Rotation paths and how fast each direction turns (deg/step):
Each turn is a multiple of 5 degrees from 10 to 175, or 0.
Each row of a path follows its step; steps can be skipped.

step 0: [-.09,-.05,.08,-.22,.12,-.05,.00,.03,-.03,-.13,-.06,.06,-.11,.11,.10,-.05,.22,.05,.08,.12,-.01,-.01,.28,.29,.14,.12,-.21,.17,-.17,.04,-.03]
step 1: [-.08,-.14,.07,.19,-.09,.01,-.04,-.05,.19,.19,-.03,.15,.02,.09,.08,.15,-.17,-.24,.01,-.18,.07,-.07,.16,.03,.11,-.08,-.20,.08,-.23,.14,-.08]
step 2: [-.04,.06,-.10,-.09,-.16,-.25,-.01,.14,.08,-.30,.01,-.19,-.17,-.08,.08,.17,-.07,-.23,.12,.11,.08,.17,.16,-.01,-.02,.11,-.14,.05,-.05,.09,-.08]
step 3: [-.01,.02,.12,.12,-.16,-.07,.02,-.24,.02,.13,-.15,-.07,.05,.19,.01,-.05,.17,.03,-.12,.27,.04,.00,.30,-.07,.04,.04,-.17,.04,-.02,.21,-.16]
step 4: [.01,-.10,.07,.14,.14,-.26,-.05,.11,.00,.12,.00,.01,.05,.06,.09,.22,-.26,-.22,.02,.19,-.16,.07,.12,-.24,.06,.04,.07,-.12,-.05,-.05,-.15]
step 5: [.07,.01,-.21,-.02,-.14,-.11,.00,.20,.16,-.01,.17,-.14,-.01,.02,-.02,-.22,.14,-.02,-.22,.17,.02,.09,.12,-.26,-.20,.06,.08,.03,-.04,.11,-.18]
step 6: [.08,-.14,.22,.01,-.05,-.09,.13,-.09,-.04,.05,-.23,-.01,-.04,.18,-.01,-.03,-.03,.14,-.01,.13,-.09,-.06,-.09,-.36,.05,.22,.23,.14,.00,-.01,-.10]
step 7: [.19,-.27,.08,-.06,.20,-.02,.06,.22,.07,-.01,.22,.01,-.03,-.02,.03,-.04,-.03,.02,-.13,.08,-.18,-.23,-.04,-.13,-.16,.02,-.11,-.17,.09,-.09,-.18]
step 8: [-.03,-.29,-.13,-.18,-.05,.04,-.14,-.03,.27,-.01,-.10,.05,-.13,-.04,.00,-.11,-.01,.23,-.24,-.10,-.09,.19,-.09,-.15,-.05,.06,.14,.10,.03,-.02,.04]
step 9: [.09,-.11,.43,-.10,.18,.17,-.17,.04,-.05,-.17,.00,.00,-.24,-.04,-.06,-.16,.06,.04,.15,-.08,.02,-.11,-.10,-.14,.02,.08,.00,.03,-.07,.09,-.07]
Speeds:
[.00,.00,.06,.03,-.03,-.03,-.02,-.02,-.03,.06,.07,.01,-.06,.05,-.02,.02,-.06,.01,.15,-.09,-.04,.03,.00,-.07,.00,.01,.00,.00,.04,.00,.01]
145
[.00,.01,.03,.02,-.04,.05,-.03,-.03,.02,-.04,-.05,-.04,-.03,-.07,.01,.03,-.01,-.03,.04,-.06,.00,.04,.08,.10,.07,-.06,-.04,.03,-.01,.01,-.10]
35
[.07,.01,.05,.00,.07,-.04,.04,.06,.02,-.06,.06,.02,-.01,-.02,.05,.01,.00,-.07,-.01,-.01,.10,.04,.02,.00,-.01,-.02,.00,.00,.12,-.05,.01]
140
[-.06,-.03,-.06,.04,.11,-.05,-.02,.00,.09,.06,.02,.02,.03,-.05,.00,.04,.02,-.01,-.02,-.07,-.06,-.05,.08,-.01,.02,-.03,.01,-.01,.00,-.06,.02]
110
[.05,.01,.04,-.08,-.02,.01,.02,.01,-.02,.01,.05,-.02,.03,.00,-.02,-.03,-.05,.07,-.09,-.08,-.04,-.03,.00,.02,.01,.03,.09,.03,.01,-.08,-.09]
35

step 0: [-.08,.24,.09,.00,.08,.00,.08,.17,-.18,-.28,.03,.19,.09,-.18,-.18,.20,.00,-.21,-.12,.03,.09,.00,-.02,.03,-.10,.05,.01,.03,-.26,.22,-.12]
step 1: [-.21,.02,-.28,.21,-.10,.10,.00,.03,.13,-.29,.08,.04,.09,-.09,.14,.10,.17,-.16,.10,-.02,-.18,-.10,-.18,.15,-.07,-.09,-.09,-.01,.17,.11,.08]
step 2: [.06,-.06,.09,-.17,-.09,.11,-.10,-.06,-.18,-.05,.27,.09,.04,.02,.15,-.17,.16,-.05,.07,.01,.05,-.02,-.08,-.06,.05,.17,-.24,.26,.33,.01,.07]
step 3: [-.02,.08,.06,.05,-.10,-.17,.18,-.03,-.11,.07,.21,-.02,-.12,.16,-.14,.01,-.10,-.03,-.18,-.05,.30,.02,.01,-.04,-.39,-.07,-.01,.21,.12,-.03,.01]
step 4: [-.27,-.04,-.04,-.01,.09,.00,.03,.09,.18,.23,.02,-.15,.22,-.04,-.05,.02,.16,.09,-.07,.20,-.15,.05,.02,.05,-.29,-.08,.13,.08,.02,-.21,.21]
step 5: [.05,-.34,.03,-.12,.00,.14,.02,.12,-.23,-.03,-.10,.06,.01,-.02,.08,-.16,.10,-.19,-.05,.21,-.09,-.03,.18,.05,-.07,.23,.18,.13,-.21,-.07,.05]
step 6: [.19,.00,-.20,.22,.13,.04,.36,.16,-.08,-.07,.04,.07,-.10,.04,-.03,.09,.02,.03,-.16,.04,.00,-.24,.19,.11,.09,-.02,.16,.11,.05,.18,-.15]
step 7: [-.05,.27,.10,.13,.15,.00,.07,.19,.03,-.08,.18,.01,.17,-.14,-.21,.11,.25,.05,.19,.13,-.17,.20,.05,.04,.17,.07,-.05,.08,.10,.13,-.04]
step 8: [-.04,.03,.08,.14,-.25,-.21,-.14,-.06,-.16,-.19,.10,.16,.08,-.13,.03,-.18,.00,-.31,.22,.05,-.02,.04,.02,.20,-.21,.09,-.06,-.05,.05,.15,.00]
step 9: [.00,.15,-.12,-.06,-.02,-.07,.07,.02,-.06,.04,-.03,.11,.17,-.01,.26,-.15,.11,.08,-.09,-.09,.11,-.35,.00,.06,-.22,-.12,-.13,.01,.36,-.03,.01]
Speeds:
[.00,.03,.00,.02,.00,-.02,.02,.02,-.04,-.01,.05,-.03,.02,.03,-.09,-.01,-.11,.07,.05,.11,.02,-.01,-.05,-.09,.02,-.03,.01,.01,.01,.05,.02]
95
[-.03,.01,-.02,-.03,.03,.03,.06,.07,.10,-.02,-.06,-.07,-.02,.03,-.07,-.03,.09,-.03,.06,-.03,-.01,.04,-.06,-.03,-.02,-.05,.02,-.02,.03,.03,.01]
120
[-.04,-.04,.06,-.05,.03,.01,.01,-.09,.00,-.07,.04,-.01,-.03,-.05,.02,.06,.03,.01,-.01,.00,.02,-.08,-.10,-.03,-.05,-.05,-.09,-.01,-.01,.02,.03]
40
[-.01,-.03,-.09,-.07,.04,.07,.01,.06,-.02,-.04,.01,-.01,-.01,.02,-.02,.05,-.06,-.01,-.09,.05,-.05,.03,-.01,.04,.01,.05,-.03,-.09,.00,.02,-.04]
65
[.08,.07,.02,.05,-.04,.04,-.02,-.05,.05,-.03,.09,-.03,-.07,.00,.01,-.05,.03,.03,-.01,.02,-.05,.05,.02,-.03,-.06,.06,-.04,-.05,.05,.04,-.01]
65
[.07,.02,.03,-.15,.00,-.03,-.04,-.02,-.01,.00,-.01,.03,-.02,-.03,-.04,.02,.01,-.08,.02,.04,-.06,.04,.03,-.05,.04,.02,.01,.05,.01,.01,.08]
135

step 0: [.18,-.17,.00,-.08,.13,-.06,-.11,-.16,.03,.02,-.08,-.14,.17,.13,.01,.17,-.19,-.11,.09,-.18,-.13,-.07,.11,.20,.03,-.06,-.02,.01,-.10,-.13,.16]
step 1: [.08,-.14,-.05,.05,.05,-.02,-.11,.14,-.01,-.12,-.12,.00,-.06,-.02,-.08,-.06,-.33,-.06,.11,.18,.15,-.03,.11,-.13,-.10,.11,.07,-.04,.04,.30,.09]
step 2: [.01,-.06,.10,.12,.10,.14,-.02,-.04,-.05,-.07,-.13,-.36,.16,.06,-.09,-.09,.17,-.15,-.19,-.03,.00,-.11,-.17,-.10,-.02,.11,.14,.12,-.02,.05,.08]
step 3: [-.01,-.10,.01,.00,-.04,-.09,-.15,-.08,.10,.21,.09,-.15,-.08,.00,.10,.19,-.08,-.16,-.13,-.11,.00,-.22,.22,.08,.12,-.07,-.06,.05,.01,.28,-.02]
step 4: [-.02,.03,.05,-.10,.06,.08,.12,.15,-.22,-.04,-.07,-.09,-.09,.09,.05,-.02,-.12,-.08,.07,.32,.12,-.23,.03,.19,.12,.15,.10,-.03,.10,.01,.10]
step 5: [.08,-.02,.20,-.01,.15,-.19,-.20,-.05,-.13,.00,-.09,-.16,.09,-.05,.11,.07,.09,.13,-.12,-.10,.17,.07,-.15,.16,-.06,.15,-.03,.11,-.12,.08,.14]
step 6: [.06,-.18,.17,-.24,-.02,.11,-.01,-.09,.10,.00,.10,-.05,.01,-.03,-.10,.12,-.32,-.12,.11,-.14,.00,-.23,-.01,-.01,-.09,.03,-.15,.14,.06,.03,.04]
step 7: [.27,.04,-.04,.05,.17,.02,-.04,.00,-.22,-.18,.02,-.05,-.11,.06,-.05,.11,-.04,-.12,-.04,.09,.25,-.12,-.06,-.22,.02,-.02,.16,-.14,.07,.12,.04]
step 8: [-.06,.02,.12,.08,.12,-.20,-.01,.01,.04,-.27,.14,-.27,.11,.12,-.02,-.08,.09,-.10,-.02,-.09,-.06,-.13,-.03,.08,.07,-.06,-.01,.25,-.15,.14,.06]
step 9: [.14,-.17,.11,.00,.03,.08,-.12,-.05,-.07,.06,.05,.16,.13,-.02,-.12,-.02,-.14,-.08,-.12,-.04,.01,-.25,.31,.24,.11,-.01,.03,-.04,.08,.06,.05]
Speeds:
[.01,-.03,-.03,.04,.02,-.09,.03,.06,-.07,.00,-.01,.05,-.02,.05,.04,.06,.03,-.10,.07,.04,-.06,-.02,.00,-.02,-.07,.05,-.03,-.04,.03,.00,-.02]
115
[.02,-.01,.02,.06,.01,-.03,.07,.04,-.01,.00,-.08,.00,-.10,.05,-.07,-.04,-.03,.01,.02,.00,.04,.04,-.08,.07,.02,-.06,.01,.00,-.05,.06,-.04]
115
[.07,.01,-.01,.07,.00,.07,.03,-.04,-.09,.05,.01,-.02,.03,.00,-.03,-.04,.07,.02,-.01,.03,.06,-.04,-.04,.01,-.04,.00,.05,-.09,.04,-.07,.04]
140
[-.01,-.05,-.05,-.03,.02,.07,.00,.00,-.08,-.07,-.01,.04,-.07,.01,.10,-.08,-.08,.03,.00,.03,.01,.00,.01,-.05,.06,.01,.02,-.05,.04,.02,-.03]
125
[-.05,.02,-.06,.01,.10,.01,-.06,-.03,-.04,.01,.01,-.05,.03,.01,.00,-.07,.01,-.03,-.02,-.01,.04,.01,-.02,.03,-.03,.01,-.10,.03,-.07,-.04,-.10]
125
[-.01,-.02,.07,.05,-.04,.05,-.08,.04,-.09,-.01,-.02,.02,.00,-.04,-.04,.01,-.06,.02,.02,.01,-.05,.07,.02,.02,.00,.04,-.08,-.02,-.07,-.03,.08]
80

step 0: [.06,-.24,-.12,-.13,.19,-.06,.01,-.09,.05,.06,.04,-.14,-.06,-.03,-.05,-.08,.13,-.11,.06,-.12,-.04,-.01,.04,.00,-.11,.03,-.02,-.14,-.15,.03,.34]
step 1: [.00,-.19,.21,-.14,.13,.22,.02,.04,-.12,.03,.04,-.01,-.14,-.15,-.08,-.02,.06,-.24,-.03,.11,.00,.00,.03,-.05,.09,.11,.14,-.12,-.06,-.14,.09]
step 2: [-.08,.00,.17,-.18,.04,.17,.13,.06,-.02,-.02,.12,.02,.04,.01,-.03,-.29,-.20,-.16,-.15,-.04,-.04,.02,.11,-.03,.10,-.11,.03,-.06,.08,.15,-.09]
step 3: [.03,.09,-.06,-.05,.17,.00,.09,.08,-.13,-.24,-.02,-.05,.09,-.03,.12,-.19,-.04,-.12,-.05,-.08,.10,-.24,.08,-.06,-.14,-.12,-.13,.14,.10,.10,.10]
step 4: [-.06,.04,.13,-.11,-.02,.07,.01,-.14,-.15,-.15,-.31,-.12,-.02,-.03,-.06,-.11,.20,.01,.09,.00,.08,-.15,-.03,.20,-.02,-.09,-.05,.01,-.11,.06,.15]
step 5: [-.06,.05,.06,-.04,.05,-.03,.07,-.14,-.13,.18,.10,-.26,-.09,.05,-.16,-.03,.00,-.07,.01,-.17,-.06,-.15,-.03,.22,.15,-.03,-.02,-.18,-.15,-.04,.09]
step 6: [-.18,-.06,.00,-.03,.02,-.04,.00,-.01,-.16,-.10,.17,-.05,-.15,.00,.03,-.05,-.11,-.02,-.09,-.08,-.13,-.22,.06,-.10,.15,.13,.24,-.10,.13,-.12,.18]
step 7: [-.03,-.20,.03,-.16,-.09,.04,.10,.01,.00,-.26,.02,.07,-.06,-.04,.07,-.01,-.04,-.04,-.08,-.13,-.25,.03,.13,.00,-.08,-.05,.17,.01,-.05,.23,.13]
step 8: [.12,.06,.06,.01,.12,.06,.11,.17,-.12,-.16,.14,-.10,-.09,-.11,-.02,.06,.06,-.23,.02,.03,.06,.10,.08,.21,-.08,-.09,-.02,.09,-.09,.18,.19]
step 9: [-.12,.23,.04,-.06,.00,.09,.10,.11,-.06,-.01,-.11,.02,-.22,-.13,-.05,-.22,.01,-.05,-.11,.04,.24,.06,-.02,.17,.06,.01,-.01,-.11,.04,-.03,.19]
Speeds:
[.05,-.02,.02,.04,-.02,.03,.06,-.06,.02,.04,.03,.02,-.05,-.07,-.04,-.01,.02,-.06,.04,.05,.05,-.02,-.03,.09,.10,.07,-.02,.03,-.05,.01,-.02]
95
[-.07,-.05,.02,-.01,-.04,-.08,.02,.02,.02,.00,.03,.01,.01,-.02,.02,-.03,-.09,.02,-.08,.02,.01,-.08,-.03,-.06,.01,.04,.01,.11,-.02,.06,-.04]
90
[-.02,-.07,-.01,.03,-.02,.07,.02,.00,.03,.03,.04,-.02,.04,-.03,-.06,.01,.01,-.02,-.03,.03,-.16,-.03,-.06,-.05,.02,.03,-.01,-.03,.05,-.05,.05]
70
[-.03,-.01,.00,.07,-.01,.02,.02,.08,-.02,.04,.03,-.06,-.05,.13,-.08,-.03,-.07,-.02,.04,.02,.04,.04,-.03,.00,.03,-.06,.01,.02,.06,.02,.00]
110
[-.01,.01,-.05,.03,-.01,.01,.03,.05,-.08,.00,-.04,.02,-.01,.02,-.02,.02,.04,-.04,.00,.03,.07,-.06,.04,-.05,-.06,.15,.02,.00,.06,-.03,.04]
135
[.00,-.01,-.05,-.03,-.08,.01,.07,-.04,.04,.08,-.03,.03,.03,.04,-.05,-.06,-.01,-.01,-.02,-.08,-.02,.03,.04,.03,-.05,.04,-.02,-.06,-.02,.10,-.02]
145

step 0: [.00,-.14,.03,-.03,-.18,-.01,.13,.05,.16,-.11,-.08,.01,-.11,-.05,.15,-.11,-.22,-.09,-.11,.10,.00,-.08,-.07,-.02,-.17,.12,-.05,.27,.10,.01,-.28]
step 1: [-.21,.12,-.02,-.11,-.14,-.08,-.11,.11,-.13,.06,.00,.10,-.10,.01,.04,.17,-.16,-.14,-.06,-.08,.22,-.10,.10,-.11,-.04,.19,-.16,.07,.01,.14,-.18]
step 2: [.07,-.06,-.04,-.07,-.13,-.07,.20,.12,-.02,.16,-.26,.13,-.11,-.12,-.18,.03,-.07,-.04,.05,.06,.17,-.07,.01,.01,-.05,.03,-.16,-.12,.25,.17,.00]
step 3: [-.10,-.03,-.17,.00,.01,.09,-.02,.07,.03,-.03,-.12,.06,-.14,.04,.11,-.21,-.10,-.01,.23,.03,-.01,.14,-.08,.03,.07,.19,-.07,-.17,.08,.31,-.20]
step 4: [-.02,.05,.01,-.03,-.10,.27,.10,-.18,.06,-.09,-.18,-.03,-.01,-.05,.09,-.01,-.27,.01,-.10,.15,.05,-.16,-.15,-.11,.03,.20,-.19,-.12,-.03,.03,-.12]
step 5: [-.15,.05,-.13,-.24,-.32,-.17,-.04,-.03,.05,.02,-.03,-.08,.00,.01,.15,.06,-.05,-.02,-.19,.13,.05,-.10,-.17,.09,-.01,.08,-.05,-.03,.04,.25,-.02]
step 6: [.12,-.18,.08,-.29,-.14,-.06,.08,-.03,.17,.07,-.18,.09,-.16,-.04,.08,.06,-.06,-.18,.01,.01,.27,.13,.00,-.04,-.03,.06,.00,.01,-.08,.12,-.12]
step 7: [-.03,-.19,.11,.08,-.15,-.17,.00,.09,-.06,-.10,-.07,.02,-.19,.05,.08,-.15,-.19,-.02,.11,.06,.10,-.08,.02,.06,-.20,.22,-.14,.07,.09,.07,-.20]
step 8: [-.04,.03,.01,-.03,-.05,.05,-.01,.03,-.14,.04,-.07,.08,.10,-.08,.12,.13,-.01,.01,.07,-.07,.19,-.14,.07,-.22,.01,.24,-.30,-.10,.10,.20,-.20]
step 9: [-.05,-.08,-.07,-.04,-.18,.03,.27,.08,.00,.02,-.13,-.02,.03,-.21,-.01,-.06,-.07,-.10,-.12,.09,-.03,-.02,-.04,.03,.10,.04,-.07,-.12,.32,.29,-.06]
Speeds:
[.10,-.09,-.01,.03,-.02,.07,-.04,.06,-.03,.05,-.01,.00,-.04,-.02,-.03,.01,.01,.00,.03,.00,-.01,-.02,-.04,.08,.05,.06,.08,.04,-.06,.04,-.01]
100
[.06,-.02,-.08,-.06,.02,-.04,.04,.03,.05,.04,-.05,.02,.08,.00,.01,.01,.12,.01,.00,.02,.00,.04,-.02,-.01,.00,-.06,.00,.02,.05,.09,.01]
110
[.04,.02,.01,.06,.00,.05,.07,.02,-.01,.02,.01,-.07,.01,-.03,.12,-.02,.00,.06,.03,-.07,-.08,-.02,-.02,-.02,.03,.01,-.02,-.11,.02,.02,.00]
70
